128 stands for zero in the data rows.
How far apart are the two rows of each pair, measured in a hidden way? 0 means very close, and 40 very far. Two or three weighted sums of its numbers give each row a place; it is the straight-line distance between the places.
[120 118 121 120 119  94 115 126 113 127 107 174 156 118  90 106 120 129]
[139 113 116 134 117 104 110 144 146 137 117 125 116 157 158 164 158 100] ~ 7
[112 120 108 118 122  90 151 115 131 101 120 118 116 144 112 133 140 107]
[124 144 135 109 124  92 136 141 131  99 115 108 113 129 111 147 122 111] ~ 10
[104 115 113 101 126 139 139 129 131 138 108 107 111 124 132 105 123 121]
[ 94 142 184 151 116 105 126 115 128 115 143 187 195 129 141 112 120 106] ~ 14
[150 198 157 120 135 108 117 127  99 134 188 147 154 124 135 117 118 128]
[121 136 103 119 134 125 119 142 106  98 101 106 125 108 118 113 134 115] ~ 19
[132 136  89 166 116 114 198 108 127 137 129 104 120 151 122 148 163 123]
[126 138 129 161 131 121 119 127 132 190 202 111 112 111 118 139 118 117] ~ 20
[117 118 114 134 132 117 174 138 128 102 114 126 118 151 165 131 136 110]
[113 131 133 150 137 126 122 130 118 116 116 105 112 117 125 112 100 115] ~ 15
[138 126 104 122 101  99 110 129 126 152 166 154 126 141 141 156 113 121]
[149 121 102 111 161 199 125  95 110 112 109 107 105 130 148 113 112 152] ~ 18
[143 133 133 139  86 114 121 143 111 126 113 119 123 131 147 121 141 121]
[124 117 133 144 115  89 128 109 121 110 131 204 132 155 144 125 114 118] ~ 23
[144 100  97 134 157 128 126 104 145 119 116 113 119 118 103 114 123 197]
[161 171 131 118 116 114 124 131 125 108 157 179 183 105 111 127 105 116] ~ 9
[108 122  94 129 137  98 122 116 127 136 119 183 152 118 129 110 121 126]
[152 189 172 117 113 135 118 128 135 112 124 204 192 117 137 115 108 126] ~ 16
[126 136 119 129 119 117 136 145 155 143 127 138 106 128 131 109 114 115]
[144 118 121 112 123 118 101 150 133 156 161 158 124 105 146 174 194 119] ~ 9
[123 133 101 131 117 124 124 103 177 151 127 136 113 141 165 160 182 120]
[104 123 124  94 104 116 108 116 123 140 175 139 117 146 141 135 135 130] ~ 6
[125 105 124 107 124 118 103 119 141 116 113 207  97 146 116 121 131 113]
[120 125 179 132 123 117 123 188 121 100 113 128 153 146 136 113 127 107] ~ 37
[140  96 117 146 150 169 196 100 114 144 119 124 116 149 118 118  98 118]
[133 111 119 181 138 152 108 170 130 106 117 113 111  88 123 107 110 210] ~ 4
[134 126 143 139 141 121 131 126 113 103 109 166 118 171 160 121 172 114]
[123 119 122 156 143 152 110 105 116 103 116 133 113 102 134 132 109 140] ~ 15
[127 113 110 170 130  88 115 139 185 153 136 118  99  98 138 122 134 131]
[116 113 127 154 110 107 189 120 121 112 115 115 121 112 142 105 114 129] ~ 14
[105 133 106 103 110  97 117  92 130 126 127 107 111 136 114 135 126 189]
[ 97 117 124 124 139 114 119 129 118  87 131 174 122 131 107 145 140  95] ~ 14
[136 126 134 140 133 102 112 122 137 171 158 140 122 128 127 111 130 152]
[107  87 115 116 117 112 120 122 115 120 149 138 102 112 116 100 118 160] ~ 11
[100 126 114  98 108 144 110  91 107 136 138 175 122 156 162 211 194 104]
[127 136 147 135 111 107 155 120 127  96  97 101 115 111 132 142 128 117] ~ 30
[118 123 109 130 132 126 125 113 123 125 121 101 121 118 110 119 117 126]
[113 127  95 115 175 206 146 123 113 135 101 115 116 104  98  96 116 131] ~ 10
[103 133  96 123 119 116 122  93 132 136 144 128 117 139 133 159 168 109]
[117 113 140 129 101 129 140 145 138 118 127 118 101 110 117  94 110 125] ~ 28
[134 135 133 134 170 174 114 134 126 107 108 119 120  99 125 118 117 203]
[141 120 120 120 157 159 205 127 129 125 132 103 116 140 132 114 104 144] ~ 9
[189 178 128 127 118 121 129 138 189 171 147 123 178  91  82 127 120 112]
[109  94 116 124 129 147 119 119 125  99 109 108 121 100 105 139 109  90] ~ 31
[145 150 185 133 138 131 133 154 132 136 107 123 130 179 150 145 157 113]
[128 156  94 109 139 133 132 132 118 125  99 131 119 133 128 117 128 161] ~ 13
[118 131 183 133 126 133 121 133 123 150 166 148 140 117 117 117 114 121]
[114  87 116 187 117 135 160 110 124 125 111 124 111  88 142 125  96 139] ~ 20
[157 158 137  93 134 119 126 135 106 128 114 108 204 103 144  94 121  98]
[ 77 128 120 137 105 116 108 129 137 185 145 121 119 164 161 189 169 124] ~ 5
[119 122  94 124 174 144 137 105 121  99 107 129 114 131 125 130 101 121]
[151 190 132 128 136 111 109 123 162 148 131 111 184 127 138  94 144 113] ~ 17
[124 107 118 123 125 140 141 104 110 135 120 119 109 134 105 108  97 131]
[104 122  95  94 146 182 128 111 114 131 106 131 121 119 118 100 137 125] ~ 20
[118 131 122 118 112 133 116 130 112 152 106 104 126 147 130 193 188 126]
[123 128 113 127 102 111 122 116 113 118 122 124 124 110 136 118 139 112] ~ 11
[109 120 105 142 118 110 122 130  88 136 122 126 117  99 116 119 128 123]
[134 108 128 117  89 117 119 134 141 172 167 158 119 176 158 133 165 117] ~ 16
[134 100 106 155 136 147 122 122 125 120 124 119 106 125 124 113 138 165]
[125 129 117 127 136 145 132 125 117 112 113 117 112 122 125 170 189 121] ~ 5
[131 129 174 142 130 113 124 138 144 149 130 109 176 126 115 128 125 124]
[109 144 116 118 114 110 111 114 109 131 136 124 118 118 115 132 141 122] ~ 19
[150 104 126 137 128 140 108 126 138 153 165 118 131 106 129  99 110 106]
[135 156 184 119 101 131  96 175 156 105 117 115 121 170 125 135 103 126] ~ 27
[132 120 105 123 110 113 101 138 131 122 176 141 144 115 121 110 126 124]
[134 150 131 133 146 151 172 112  96 114 127 117 116 114 114 132 118 126] ~ 16
[119 121 106 132 127 129 117 116 111 134 160 157 120 157 140 126 139 115]
[116 135 146 131 114 125 111 130 134 132 156 199 132 154 157 220 172 132] ~ 7
[136 133 137 128 141 145 119 130 120 139 109 129 123 131 119 123 139 139]
[124 137 137 121 137 141 142 107 142 124 108 112 117 123  91 120 106 181] ~ 14
[128 123  99 189 151  79 113 146 121 121  95 116 129 151 120 121 130 137]
[139 127 123 103 162 166 111 128 127 103 129 123 107 134 120 124 107 173] ~ 32
[115 132 113 110  90 101 130 122 115 121 128 123 106 103 105 130 131 133]
[139 138 130 165 119 123 198 117 152 114 121 115 112 112 108 124 125 114] ~ 17
[170 187 155 131 142 118 133  82 110 127 149 180 143 134  97  98 110 114]
[137 156 146 133 135 100 120 128 124 136 135 201 163 111 118 102 115 124] ~ 24
[124 148 206 134 125 106  93 124 131  92 134 190 181 129 142 115 110 113]
[137 116 119 152 150 158 144 135  88 136 122 123 114 115 116 124 123 167] ~ 14
[108 101 109 120 156 157 131  96  85 132 107 131 125 113  94 128 148 141]
[130 154 113 124 177 169 131 126 114 135 117 111 118 110 131 120 116 136] ~ 10
[154 117  99 111 115 120 209 107 107 116 112 126 120 128 142 164 163 103]
[113 112  96 131 113 124  98 126 121 105 110 106 121 138 130 155 116 107] ~ 21
[140 153 131 127 138  98 110 112 128 114 109 209 129 131 128 120 122 116]
[106 114 119 149 144 157 108 125 120 115 114 116 113 101 116 112 101 137] ~ 30
[130 127 161 117 131 116 106 109 121 108 140 197 157 127 145  98 113 125]
[126 127 123 140 121 104 125  88 122  98  99 130 111  94 141 124 117 129] ~ 14
[149 121 166 121 147 125 107 109 176 168 156 128 137 178 137 125 139 120]
[129 126 123 136  98 107 122 110  89 139 105 171 142 111 140 128 126 122] ~ 28
[119 111 125 110 170 117 107 120 129 108  93 151 109 152 153 202 167 110]
[122 120  85 129 147 131 110 118 106  97 136 105 128  98 119 114 109 120] ~ 15
[130 108 146 121 118 113 129 124 171 137 142 114 104 152 183 174 166 106]
[131  99 154 132 150 125 135 109 138 133 116 123 164 132 131 111 120 127] ~ 13
[127 121 103 149 125 123 177  86 119 108  96 119 125 113 126 117 122 123]
[127 122 122 151 115 114 118 138 124 106 104 119 110 126 110 122 117 121] ~ 10
[105 112 134 150 123 128 119 135 118 126 140 165 109 113 113 160 163 113]
[116 105  92 151 113 118 111 136 157 162 140 123 121 124 115 134  92 123] ~ 16
[125 112 127 103 153 160 122 118 120 135 123 133 127 133 129 113 105 185]
[ 77 112 110 129 109 144 128 129 139 136 157 125 125 116 156 172 157 129] ~ 25
[148 125 162 116 147  96 117 128 124 124 145 180 137 154 156 132 123 130]
[115 105 119 159 141 143 115 170 123  95 127  96 119 115 144 146 169 126] ~ 27
[113 139 199 144 121 130 127 111 108 109 115 200 123 165 127 126 103 116]
[131 118 109 120 125 103 117 134 154 161 123 112 131 129 118 120 122 136] ~ 20
[131 122 136 110 122  95 120 146 133 161 173 132 119 138 160 173 209 117]
[126 114 104 128 169 133 120 105 117 173 193 125 124 173 173 169 149 110] ~ 20
[129 112 125 122 125 124 118 131 124 101 102 156 123 137 147 119 128 118]
[137 127 131 131 170 181 110 125 108 164 165 114 114 117  95 113 147 201] ~ 19
[127 155  99 131 157 171 125 107 134 113  93 111 122 129 121 119 117 113]
[147 136 113 113 118 124 123 119 108 127 127 186 146 107 108 149  97 121] ~ 19
[136  98 110 131 112 105 178 128 133 121 117 111 129 110 110 118 141 121]
[163 139 178 146 115 134 118 134 111 155 216 129 192 111 126 113 119 106] ~ 11
[133  99 128 105 163 161 186 124 119 108 121 121 127 146 127 124 116 113]
[105 101 113 114 145 155 196 125 103 128 107 110 122 136 137 134 108 140] ~ 16
[176 162 150 112 112 124 117 159 180 144 141 110 176 108 126 121 143 109]
[121 110 131 128 125 139 167 125 143 121 108  98 118 110 134 126  90 117] ~ 11
[134 113 107 138 135 135 146  84 117 139  92 116 117 178 170 161 168 128]
[170 120 145 133 108 113 119 133 133 140 116 101 123 118 129 135 139 115] ~ 33
[152 160 157 141 140 130 120 216 181 104 112 136 149 106  97 107 141 106]
[127 117 141 155 136 112 120 113 144 122 150 129 112 148 158 152 158 113] ~ 21
[127 113 123 146 108 115 123 109 105 138 123 122 105 108 114 108 120 134]
[113 128 122 130 150 108 149 106  89 140 107 113 113 122 109  99  94 126] ~ 9
[113 106 105 137 117 147 109 166 121 129 123 119 115 139 104 126 116 115]
[123 109 107 126 109 111 110 141 142 157 181 143 123 127 160 177 203 126] ~ 8
[144 118 186 111 134 148 114 178 196 122 133 127 199 118 118 129 123 108]
[127  95 129 122 143  85 123 109 127 142 114 196 118 155 173 129 155 102] ~ 21
[112 128 115 109 147 146 111 107 124 122 109 116 117 137 123 128 116 203]
[ 79 137 143 135 184 153 123 185 139 109 115 126 118 119 126 121  94 156] ~ 20
[147 175 179  91 134 142 114 168 152 119 133  99 186 132 129 116 123 110]
[111 125 105 152 126 109 164 111 107 113 100 127 110 129 150 215 179 103] ~ 10
[123 118 132 146 146 161 174 109 107 127 101 117 107 131 135 115 133 166]
[130 166 190 124 128  91 104 102 103 112 146 202 185 127 128 104 131 127] ~ 9
[138 127 117 131 130 122 139 117 137 125 113 108 122 151 129 212 206 125]
[119 120 101 114 104 104 123 106 122 113 113 125 106 138 115 123 114 123] ~ 11
[110 114 136 121 138 183 111 141 124 117 126 118 122  77 130 105 130 185]
[135 144 171  93 126 127 124 181 144 113 117  99 188 121 118 131 140 137] ~ 12
[137 149 157 118 129 141 109 121 145 141 129 198 147 125 132  94 124 114]
[123  96 130 118 128 102 109 127 158 170 156 128 108 136 107 125 114 102] ~ 11
[115 118 109 118 116 165 123 110 110 131 125 120 137 125 126 125 106 118]
[128 120 130 117  94 112 107 169 153 121 128 116 136 167 155 147 141 112] ~ 9
[139 120 116 120 140 118 130 109 110 112 115 105 115 148 102 113 120 123]
[138 114 112 110 102 123 221 124 108 143 128 131 128 114 149 130 104 136] ~ 24
[136 161 111 119 167 178 126 121 119 146 123 127 113 119 126 143 119 113]
[120 113 111 122 113 120 112 104 111 152 113 155 115 147 124 103 105 115] ~ 20
[106 114 130 156 141 106 127 180 185 111 116 130 123 153 147 129 120 116]
[141 120 151  92 123 103 105 106 114 130 126 168 106 157 156 146 115 110] ~ 24
[108 116 119 130 131 109 125 127 122 134 105 108 119 127 123  98 120 138]
[150 173 169 102 118 126 133 126 139 148 188 125 199 124 138 100 123 112] ~ 10
[132 123  90 123 109 105 117 111 138 141 172 123 119 141 147 127 122 104]
[122 132 108 154 105 116 126 124 110 118 103 111 124 133 135 124  89 233] ~ 9
[108 113 114 116 100 139 139 106 107 117 122 121 126 120 102  95 114 101]
[123 137 137  92 108  99 125 162 165 107  91 104 120  99 126 109 100 116] ~ 11
[136 103  93  97 126 151 102 126 150 147 152 116 117 146 131 141 127 133]
[128 145 160 102 137 127 119 139 143 144 172 104 154 102 113 126 105 113] ~ 18
[130 121 127 120 130 121 108 125 123 133 160 121 110 158 129 160 151 111]
[104 118 131 134 126 132 111 181 142 110  94 120 100 117 162 191 202 121] ~ 15
[126 110 121 108 145 166 201  97 120 118 126 114 118 134 145 123 116 156]
[107 130 135 140 127 132 168 125 122 130 127 102 136 114 136 143 126 130] ~ 20
[104 120 106 130 158 147 116 186 128 123 105 115 119 146 122 126 104 167]
[126 145 115 118 136 141 128 105 102 100 119 119 125 134 126 131 116 125] ~ 6
[126 121 178 116 132 106 109  96 111 114 107 116 114 185 176 158 153 114]
[126 126 107 142 134 146 115 112 122 154  98 116 117 124 110 112 137 123] ~ 19
[128 127 120 128 142 137 122 132 129 133 129 134 115 132 111 132 127 123]
[119 139 138 108 123 120 106 113 134 136 123 109 111 115 106 126 133 113] ~ 7
[ 99 131 113 125 124 104 136 207 157 121 119 127 107 154 166 175 178 115]
[112 114 106 157 132 106  98 196 160 130 101 122 110 113 111 116 118 222] ~ 13
[118  98 117 124 111 142 136 149 131 123 123 103 112 105 126 136  91 122]
[108 114 118 150 109 155 150 135 122 107 112 123 111 128 107 118 126 129] ~ 14
[149 132 138 120 113 133 125 130 111 151 137 199 150 133 103 125 127 109]
[ 95 117 130 128 171 162 129 123 123 143 120 114 126 107 110 116 121 161] ~ 30
[146 126 116 128 102 119 129 108 134 116  86 118 135 139 151 122 130 117]
[143 128 115 120 143 146 140 119 124 136 115 115 115 103 121 128 131 131] ~ 19
[135 147 109 132 166 219 223 128 135 111 102 107 114 117 147 109 113 117]
[118 136 166 103 140 133 115 115 109 107 115 172 167 118 119 123 117 114] ~ 15
[103 114 131 136 120 124 120 119 156 115 119 180 131 158 156 148 138 106]
[111 132 126 112 111 119 107 117 125 131 158 121 121 124 134 137 137 136] ~ 5
[115 135 160 142 100 129 126 130 140 122 156 180 157 138 136 124  98 112]
[124 122 138 152 123 111 116 125 116 124 110 135 111 123 113 111 112 116] ~ 17
[137 104 122 111 109 127 124 136 125 158 174 136 115 129 155 194 200 103]
[135  98 131 112  95 113 115 100  95 124 113 195 143 112 126 121 114 116] ~ 11
[135 133 119 121 157 178 120 113 140 111 119 121 121 132 120 135 125 204]
[119 123 116 119 164 194 147 129 115 120 112 119 126 132 131 129 110 170] ~ 18
[122 100 117 117 143 164 107 175 133 121 119 107 127 115 138 105 107 181]
[150 155 144 132 128 124 125  97 149 167 183 114 136 145 130 101 117 111] ~ 21
[155 119 108 142 119 137 189 155 127 121 111 127 111 114 111 102 134 111]
[123 126 130 124 135 129 130 150 119 126 120 114 113 123 110 114 146 132] ~ 18
[117 121 115 120 116 100 135 133 116 127 130 160  97 147 161 160 128 124]
[119 100 116 105 130 141 138 115 120  90 114 124 109 115 126 103 119 137] ~ 12
[140 131 114 109 129 166 101 111 108 113 107 133 126 142 143 127 106 123]
[152 144 179 143 127 104 132 137 125 131 148 184 200 102 123 107 109 130] ~ 19
[139 110  97 123 142 134 114 166 172 113 114 128 117 122 117 150 167 112]
[117 103 127 127 166 176 153 152 115 102 105 102 116 113 129 117 136 173] ~ 13
[114 117  96 103 132 125 106 136 134 121 113 132 109 116 144 113 117 107]
[109 114 109 121 140 136 149 119 130 128 129 130 115 120 132 105 132 186] ~ 14
[129 120 140 121 125 110 123 113 133 139 180 146 109 152 173 136 162 130]
[142 103 131 132 142 161 145  89 118 133 100 120 116 119 103 129 124 183] ~ 8
[140 136 129 147 116 125 119 132 126 132 128 176 133 121 115 136 105 130]
[134 135 113 110 142  94 131 130 124 106 122 179 106 146 145 155 138 124] ~ 21
[122 106 118 123 147 181 136 145 139 143 116 124 101 119 125 108 116 165]
[111 119 108 125 116 122 128 189  93 122 110  99 110 106 135 123 135 105] ~ 25
[116 130 120 119 106 137 103 124 120 120 149 115 109 108 135 128 158 130]
[136 124 126 142 145 111 119 127 115 119 101 122 116 127 132 132 104 128] ~ 9
[133 102 115  95 129 138 120  90 134 127 104 130 123 122 110 118  99 110]
[132 102  97 135 133  91  95 129 119 122 116 156 118 133 127 150 137 125] ~ 4
[114 116 124 169 115 133 126 121 139 109 112 124 110  99 118 105  96 196]
[147 116 131 134 102 117 114 118 128 139 187 129 108 137 106 180 189 101] ~ 12
[117 171 161 129 116 109 123 118 147 138 179 125 179 135 121 113 141 130]
[132 130 134 130 114 138 112 206 151 124 117 120 135 137 151 191 181 118] ~ 13
[146 127 131 155 138 149 102 106 127 151 152 130 124 142 149 123 103 171]
[104 111 189 134 111 112 152  99 149 136 144 184 133 117 124 111 106 108] ~ 17
[122 112 139 133 124 137 111 142  80 119 120 121 110 164 158 164 139 129]
[131 127 149 126 114  89 109 119 125 147 182 133 177 129  95 115 116 110] ~ 10
[143 113 140 128 138 145 121 105 140 159 142 114 107 113 137 134 125 165]
[109 136 113 120 118 129 109 120 138 124 138 116 105 117 111  92 126 128] ~ 9
[133 119 104 135 131 120 126 128 102 118 135 170 116 152 161 145 134 121]
[138 119 119 105 144 149 170 131 128 128 120 132 124 143 110 118 128 150] ~ 11
[117 110 107 164 131 107 194 105 132 114 111 130 111 130 140 141 136 125]
[139 144 109 116 156 167 194 108 122  88 111 120 126  84 117 120 113 144] ~ 18
[167 151 167 120 132  95 115 130 152 136 154 173 175 121 118 130  93 115]
[130 145 100 128 116 113 193 126 127 111 115 129 116 125 132 126 145 109] ~ 5
[126 113 107 169 141 144 113 176 157 129 118 106 133 123 114 106 126 156]
[112 137 128 121 111  96 165 108 108 133 115 129 123 101 162 130 121 135] ~ 14
[121 114 112 136 109 130 123 118 107 131 123 120 116 128 142  99 150 125]
[124 118 117 121 116 121  93 121 140 127 103 113 114 121 104 117 116 122] ~ 11
[111 120 122 165 130 110 136 121  89 129 139 120 117 115 146 110 144 119]
[135 180 178 107 120 110 118 108 128 143 113 110 113 149 155 205 189 120] ~ 25
[135 142 117 136 129 103 165 121 131 110 103 102  99 101 108 118 131 119]
[116 118 129 131 114 111 148 125  97 129 104 126 121 150 129 132 120 113] ~ 24
[128  98 131 129 162 189 126 149 152 116 153 109 124 128 143 126  91 156]
[114 115 113 131 121  94 119  99 114 131 124 185 162 132 136 113 117 123] ~ 19
[105 119 118  95 114 121 122 114 135 124 115 114 110 115 115 114 116 113]
[118 170 151 132 112 136 117 124 153 145 145 162 160 108 103 120 101 125] ~ 9
[124 129 134 122 133 139 120 129 112 114 139 110 120 132 135 140 104 114]
[163 169 153 108 123 130 111 132 112 145 188 120 193 116 113  92 103 104] ~ 4
[118 120 132 115 131 173 113 128 137 128  98 102 114 127 136 115 140 133]
[114 137 176 115 115 122 156 126 141 129 109 124 114 197 181 168 150 104] ~ 6
[141 135 176 135 120 125 124 126 132 156 162 162 166 149 141 119 156 111]
[134 109 126 156 102 117 106 126 110 122 130 109 114 109 117 101 125 182] ~ 9
[155 197 133 115 105 105 117 120 128 128 113 210 187 126 128 122 118 112]
[102 164 191 131 151 136 119 123 108 149 190 133 173 113 126 124 123 129] ~ 30
[145 153 159 131 136 118 127 122 118 159 179 128 178 108 123 115 127 115]
[122 127 110 158 137 144 122 116 126 157 144 132 112 132 112 115 123 132] ~ 13
[190 161 150 119 127 109 136 111 119 160 187 123 211 118 104 115 129 113]
[153 176 159 111 113 108 121 127 139 102 116 117 208 125 133 119 126 114] ~ 19
[ 93 120 132 115 142 161 154 122 106 107 121 120 128 158 130 122 104 186]
[128 128 106 124 168 191 152 101 116 139 123 128 112 124  95 110 126 129] ~ 27
[118 113 100 136 117 122 138 108 119 136 129 112 118 140 170 161 160 125]
[121 119 154 132 103 122 124 136 112 118 126 116 110 148 142 195 201 124] ~ 16
[124 117 134 137 129 125 107 134 106 137 165 183 117 102 125 181 196 120]
[121 121 113 116 103 142 107 123 126 100 108 125 107  92 110 116 131 150] ~ 8
[ 95 120 126  88  97 154 109 131 147 113  90 114 120 132 123 126 113 105]
[137 123 111 105 128  99 106 112 103 104 107 119 127 126 114 114 141 116] ~ 13
[106 104 122 129  99 121 116 150 114 122 112 112 121 151 130 179 173 125]
[134 123 131 134 112 109 126 121 105 116 109 169 124 171 142 145 145 116] ~ 19
[ 97 133  88 136 114 156 120 126 130 124 111  92 106 113  99 120 113 121]
[132 145 152 142 120 114 104 119 135 130 126 189 148 111 109 104 114 100] ~ 20
[124 122 108 130 126 136 159 121 134 111 132 107 102 130 121 165 163 134]
[136 112 163 131 110 122  98 125 134 137 191 141 115 141 153 190 182 127] ~ 6
[127 128 106 142 121 127 114 122 119 104 128 107 104 123 125 146 172  98]
[107 121 113 136 156 193 132 117 117 128 109 119 120  99 127 128 119 206] ~ 14
[118 133 106 147 144 131 129  91 113 107 108 131 123  93 115 109 142 107]
[127 110 139 117 155 109 121 104 123 118 115 107 123 138 118 125  88 124] ~ 6
[120 134 178 114 114 115 125 148 175 141 149 122 143 117 128 124 138 125]
[113 134 110 116 139 112 102 190 152 133 123 112 131 122 137 125 123 132] ~ 11
[130 103 120 123 104 129 125 112 126 130 120 128 119 121 114 121 129 103]
[133 142 132  99 167 212 119 123 136 105 104 124 118 130 128 109 118 180] ~ 38
[153 120 162 112 111 119 124 157 116 138 114 109 120 156 136 143 115 109]
[146 122 111 180 112 114 109 121 157 121 172 123 124 137 133 188 183 121] ~ 24
[123 129 147 149 118 115 122 128 141 187 161 120 126 124 108 117 126 119]
[127 109 118 108 143 152 109 117 118 129  95 116 113 106 132 100 119 124] ~ 17
[122 114 123 129 134 112 142 122 114 106 118 111 118 138  97 108  99 118]
[107 132 124 119 139 118 122 120 124 109 115 106 133 131 128 121 136 124] ~ 18
[128 142 172 126 104 112 120 124 146 153 160 154 168 130 125 128 111 103]
[139 118 117  92 121 146 105 134 103 133 100 125 116 148 113 121  96 103] ~ 13
[136 132 168 131 127 144 117 105 130 145 115 200 162 124 104 107 154 115]
[105 133 110 146 168 134 108 176  95 129  98 124 113 129 115 121 122 150] ~ 12
[141 111 127  97 137 157 109 185 127 125 123 112 121 127 111 120 138 106]
[128 119 121 106 118 142 122  89 126 147 146 155 114 124 150 193 194 125] ~ 9
[150 132 185 110 124 103 116 111 106 128 142 154 194  95 113 125 118 108]
[113 131 131 121 149 125 186 114 108 109 108 124 124 122 114 129 109 191] ~ 26
[132 106 121 143 122 124 177 126 107 111 125 107 112 141 100 117 126 143]
[122 115 122 107 120 115  96 121 114 118 121 114 109 136 137 187 173 104] ~ 16
[107 142 174 144 150 131 112 126 139 107 148 156 124 141 157 117 103  97]
[129 128 111 124 179 195 154 118 122 129 113 133 123 138 134  92 144 182] ~ 17
[144 109 112 144 116 125 122 131 139 156 126 129 109 139 137 101 138 112]
[121 124 132 117 121 106 117 124 109 145 180 129 123 146 132 129 123 100] ~ 16
[106 111 125 132  90 132 128 129 138 117 121 121 125 124 114 123 126 111]
[148 183 160 122 136 151 131 160 115 129 124 121 156 114 116 114 141 115] ~ 14
[149 176 196 117 131 133 116 196 179 129 117 137 120 166 185 159 137 139]
[150 187 155 117 108 121 105 125 135 168 192 138 178 123 122 121 162 118] ~ 13
[144 129 107 136 131 115 121 115 140 132 113 144 115 156 143 158 129 112]
[131 121 131 112 117 142 119 106 149 164 190 142 155 133 110 133 120 113] ~ 13
[102 106  76 109 145 132 118 178 114 148 131 104 148 126 122 120 129 117]
[145 111 128 131 129 105 120 126 119  79 131 168 110 134 162 140 103 118] ~ 38
